Read these off the array that follows. Counting starts at 0.
1) Find the entry just left of the largest entry.
2) Find the bottom-left entry.
3) Find the entry at row 1, column 0.
4) Find the entry in row 2 and column 0.
5) Find the entry in the top-right corner.
6) Find the bottom-right entry.
7) Find the entry in row 0 and column 1.
8) Find the top entry of the column that holds the largest entry.
[[135 137 132 139 139 142 127 141 141 141 133 109 142 142 113 134]
 [136 140 145 139 143 140 144 142 140 145 133 132 135 139 130 149]
 [114 125 107 125 115 122 107 112 110 110 130 117 128 117 121 107]
 [107 131 107 131 108 125 109 108 106 110 138 130 128 113 134 109]
 [117 117 126 116 108 116 135 109 113 116 118 148 116 112 137 126]
 [111 128 105 130 119 128 106 111 106 115 133 116 131 125 124 105]
 [130 127 148 130 131 137 151 133 135 146 128 148 130 128 145 150]
 [125 106 137 108 112 110 142 114 120 107 106 114 105 106 110 132]
 [130 148 139 147 125 144 141 129 131 144 149 149 150 133 147 143]]
1) 137
2) 130
3) 136
4) 114
5) 134
6) 143
7) 137
8) 127

Questions about the matrix below.
1) Which number is the first entry in reading order?
2) Which number is the entry directly above the largest entry?
3) Which number is the largest entry in the last column?
4) Which number is the last entry, reading row by row?
5) Which number is the fourth entry from the end, reading row by row?
6) Which number is the entry just left of the largest entry?
7) Which number is the smallest entry?
8) Which number is the entry just left of 142?
[[128 127 132 128 130 128 132 126 129 140 141 121 119 128 142]
 [128 125 124 128 128 128 127 124 129 153 128 114 126 129 135]
 [133 130 127 127 130 128 122 131 129 114 152 144 129 129 122]
 [130 129 122 129 129 127 132 131 124 118 106 133 118 127 129]
 [128 128 119 127 129 128 126 131 126 138 124 110 134 126 123]
 [131 126 131 127 122 127 125 128 126 117 113 132 112 129 136]]
1) 128
2) 140
3) 142
4) 136
5) 132
6) 129
7) 106
8) 128
